128 stands for zero in the data rows.
Some points, each followed by its number:
[118 132 115 110 107 125 113 102 172  34 197 147 222  68 104 255 124 144  84 221  61 110] 0
[134 161 143 116 155 134  89  75 103  57 144 192 168 157 146 146 160 164 131  46  20 120] 1
[113  99 127 107 146 151 164  92  97 186 181 133 184 133 156 107 167 108 111 116  52  93] 2
[ 97 158 107  97 117  65  81 124 151  64 150 193 216  95 138 236 149 166 105 178  20 141] 3
[114 154 108 156 155  13  64 149 213  57 116 245 209  30  96 146 101 113 221 122  46 130] 4
[141 162 148 139 117 194 136  93  61 130  96 117 143 180  92  41 135 152  87  53 251 170] 5
[ 53 131 127 108 125   9  96 201 156 129  87 126 167  84 143 130 120 160 151 229 165 161] 6
[110 131 162 162 112 190 134 152 121 108 150 184  94 243  98 125 106 118 150 208   0  64] 7
[101 170  94 146 133  91  77 107 134  57 128 251 206 111 114 196 135 181 111 130  25 137] 8
[107 160  96 142 124  98  84  99 130  65 128 255 218 124  99 158 141 177 101 144  63 130] 9
[144 118 110  85 136  67 121 130  98  68 168  94 172 172 163 255 135 161  85  56  63 165] 10
[124  82 157 173 115 137 153  39 161  34 188 177 171 221  90 108 104 115 132 118  55 127] 11
[ 92 130 131  94 126  75 102 157 156  63 132 200 185 124 140 217 141 178  74 164  15 134] 12
[113 142  87 164 145 126 151 250 132 189  77 121 104 132 172  42 105 134  92 131  96 113] 13
[147 118 112 167 115 163 106  70  94 121 134 212 159 177  80  86 138 162  86  96 139 138] 14
[127 158 122 200 137 188 116 133  69 158  72 107 129 142 112  24 111 146 151  39 230 141] 15
[164  85 117 123 127 207 169  84 132 154 197  32 107  53  38 187 158 100 118 165 197  86] 16
[134 127 154 146 122 129 119 127 110 186  83  60  94 145 118  18 132 124 118  80 255 175] 17
[142 115 166 144 153 255 130 142  82 136 158  77 113 188 102 135 137 111 161  59  42  47] 18
[148 170 120 136  77 126 134  92 115 172 110 109 113 115 155  98 120 135 142 255 167  87] 19
[109  81 114 106 143 117 195 255 133 224 129  47  61 127 130 186 123  69 153 165   0 109] 20
[ 76 150  91 140 154  83  77 137 148  34 117 217 191 114 148 165 145 165 155 159  36 121] 21
[122 147 162  96 115  58 127 157 143 196  66  40 115  82 181 108 110 110 131  23 255 213] 22
[105 124  79 109  71  45 149 178 165 164  89 191  87 150 255  77  92 120 166 172 118 163] 23
[126 130  67 153 173 131 144 255 163  85 115  46  76   0 185 133 104 115 114 135 187 116] 24
[143 174 136  97  79 127 157  60  99 197 139 123 154  54  36 106 133 140 130 255 247 122] 25
[119  50 181 102 138  60  94 136 137 146 132 134 101 213 160 131 162 125 133   0 118 155] 26
[107 196 131  98  86  36 162 140 145 207  77  91 141  34  95 135 106 140 102 255 255 154] 27
[161 161  96 142 103 162 122  48  92  86 148 219 146 144 106 107 150 161  89 119 139 136] 28
[174 167  81 140 124 158 162  98 132 125 122  70  75   3 161  65 118 114 123 147 255 136] 29
[129 116 154  49 153 149 147  87 123 145 130  23 156 157 124 179 153 145 136 130 179  86] 30
[ 93  77 185 148 121 161 123 134 146  83 163 153 108 255 127 124  99 120 149 143   0 104] 31
[105  98 137 124  69  83 112 160 157 183 102  82 135  70 105  55 109 127 141 236 255 176] 32
[130 117  69 155 134 126 151 241 192 109 138  87  80   0 207 122 105  85 118 199 121 119] 33
[172 165  80 102 136 250 144  97 130  83 167  73 135   0  66 173 179 132 110 146 190  90] 34
[171 167  84 133 151 166 158  95 125 101 137  58 106  41 157  95 120 123 134 163 255  82] 35
[152 177 162 125 122 127 190  66 153  77  63  10 172  99 134 120 106 126 107  93 255 158] 36
[177 138  73 147 171  39 102 195 184   0  69 122 112  80  88 212 137 133 184  36 140 146] 37
[134 114 128 170 122 171 102 105  85 144 119 198 139 189  94  65 143 165  91  38 151 134] 38
[136 111  74 173 145 132 119 144 137  54 172 155 126 157 127 205 149 148 111  73   0  95] 39
[157 206 111 117 104 136 135  62  78 189  90 162 112  98 115  78 120 161 106 127 255 150] 40
[125 111 104  27 128 117  48 145 115  90 110 223 123 201 103 115 111 150 195  46 201 246] 41
[167 124 106 149 147 182 126 168 151 108 147   9  97  23 182  87 141  85 133 138 179  96] 42
[130 126 102 146 142 152 163 255 161  97  86  11 120 141 101  90 134 142  87 149 106 108] 43
[ 63 154 167 114  86  37 104 137 148 161  60 167 147 165 149  78  86 126 170 226 199 190] 44
[119  97 162 175 106  89 158 123  81 117 198 143   6 245 119  99  97 107 170 185  79 121] 45
[140 154 102 103 192 247 158 203 148  89 170   8 119   4  83 205 155 116 116  92  93  59] 46
[128 222  87 127 156   8 110 168 155 119  43 152  95 131 136  10 107 157 163  77 216 194] 47
[136  98 204 104 121 144 146 123 135 196  91  13  79  86 119  59 119  87 177  51 255 165] 48
New points follow, each followed by the numbers of its two nearest points above, looking only along the 2 directions in which the numbered points spread most, nearest first.
[ 80 148 166  76 105  73 104  60 122 128 118 255 109 255 118  95  89 153 177 110 152 193] 41 38
[132 115 177  80 167 112 125  85  91 118 135  96 134 177 177 145 174 115 135  28  97 136] 45 28
[156  95 149 145 151 240 140  94  94 136 134 139 151 216  88  81 147 112 140  82  37  72] 2 45
[145   0 127 115 172 136 147 131 126 138 205  68 247 186  71 161  80  53 194  54  12 174] 10 7
[113  72 128 117 148 101 159 255 144 216  95  28  64  88 156 106 113 101  88 112 163 164] 35 25
[124 179 144 161  80  60 163  75 102 180 163 202 104 118 172  66  73  93 144 255 107 138] 23 6
[ 81 148 157  88 166  49 170 216 161 131  52  58 145 105 186 137 102 141  87  62 180 173] 19 13
[101 121 130 132 159 135 102  93  88  87 154 161  98 209 147 127 174 154 146  80  43 123] 11 4
[101 154  92 161  84 141  97  92 130 107 158 255 117 110 147  65 111 132 149 228  43 143] 11 45
[134  81 178  76 172 113 131  88 104 152 118  66 127 224 147 136 162 106 144  12 139 146] 23 6
[147 158 132 133 102 241 156  71 103 185 197 156  90 140  85 113 130  97 142 230  38  58] 18 37
[ 92  68 166 156 110 148 146 180 118 188 172 122  82 251  96 183  99  93 155 191   0  94] 10 7
[143 203 117  99  68 118 114  86  97 222 120 177 100  47 107  94 114 130 126 255 255 143] 32 22
[138 160 138 159 146 255 127 111  89 160 127 150 144 200  94  72 138 131 130  79  18  64] 2 45
[149 167 121 138 101 202 113  71 106 166 157 183 133 148  99 130 147 121 135 218  41  61] 2 10
[110 163 114 149  40  58 132 116 146 169 110 242  96 119 162  53  79 117 137 247 180 184] 44 23
[159 190 113 159 114  83 168 116 163 102  47  80  78  44 138  84  90 142 138  91 255 161] 32 27
[ 88 136 139  70 106 101 135 168 113 162 189 149 142  72 177 255 134 125  66 198  14 134] 0 39
[ 86 130 161 105 176 113 128 212 150  97  55  58 156 150 164 188 136 147  84  78 107 123] 37 2
[110 116 154  71 204  63 144 186  99 126 155  79 138  94 133 230 155 131  90 111  38 125] 18 20
[112  46 130 147 118 103  88 134 143 170 171 151  58 194 161 127 152 125 108  62 157 119] 23 28
[123 119 119 154 178 219 156 234 105 142 124 114 106 164  57 182 133 135 104  92   0  61] 0 18
[151  66  69 136 154  97  65 195 148   2 118  95 137 150  72 238 163 149 145  80 100 167] 10 18
[151 173 108 130  76 133 107  84 113 188 115 165 125 152 130  70 123 145 134 255 130 106] 6 23
[130 112 121  93  93 171 163  91 129 145 228 117 196  38 110 245 116 108  72 241  80 111] 20 18
[132  87  90 179 154 155 149 212 129  87 115 143 130 158 107 142 140 154  71  88  22  97] 10 7
[130  94 158 116 164 202 164  89 107  84 161  95 128 205 164 132 149 110 149  91   0  80] 10 7
[124  80 114 100 143 180 122 112 121 126 148 107 164 132 140 107 197 135  98 103 118 109] 37 2
[174 115  88 133 140 235 158 120 144  93 186  82 133  78 120 156 155 112 112 108  76  54] 20 33
[112 144 114 151 116 124 126 167 150 150  44  91  76  82 146  34  95 143 133 112 255 186] 22 17
[124 179 169  78 142 161 106 120 106 118 127 167 175 185 147 184 154 140 113 123   0  88] 7 21
[153 125 132 146 122 204 165  88 105 165 188 120 109 148 139 152 119  88 140 182  11  54] 18 20
[140 128  91  96 134 100  40 125 113  57 119 202 175 160 144 185 131 168 101 115 109 196] 11 9
[176  82 126 137 160 215 132 145 103  59 185  36 103 178  56 242 155  96 139  85  39  89] 0 20
[127 117  99 165 102 112  94  80 130  73 147 254 200 133  78 134 143 166 102 122 113 132] 11 9
[104  87 150 118 144 158 152 168 116 190 194 105  63 183  92 208 137 101 147 180   0  49] 0 18
[114 150 193 125  86   0 163 109 157 100  71  97 116 218 143 108  72 122 150 165 204 184] 44 47
[100 114 183 152  97  56 157 213 153 138  96 149  74 236 150 107  74 114 136 207  36 108] 45 28
[145  85 149 142 104 173 146 113 131 172  95  37  71 139 109  40 130 129 110  60 255 182] 22 32
[136 119 180  88 174 137 122 100  86 115 146  98  86 151 190 119 169 120 139   0 116 131] 6 13
[112  62 153 151  72  73 123 163 144 161 116 111  71 255 124  68  96 126 128 218 155 161] 23 44
[120 190 199 126  91  59 132  62 117 148 107 123 110 241  76 147 113 145 147 233  97 116] 28 14
[139  56 129 183  93 166 100 153 123 211 126 170 135 176 124  81 134 127  94  31 130 118] 23 38
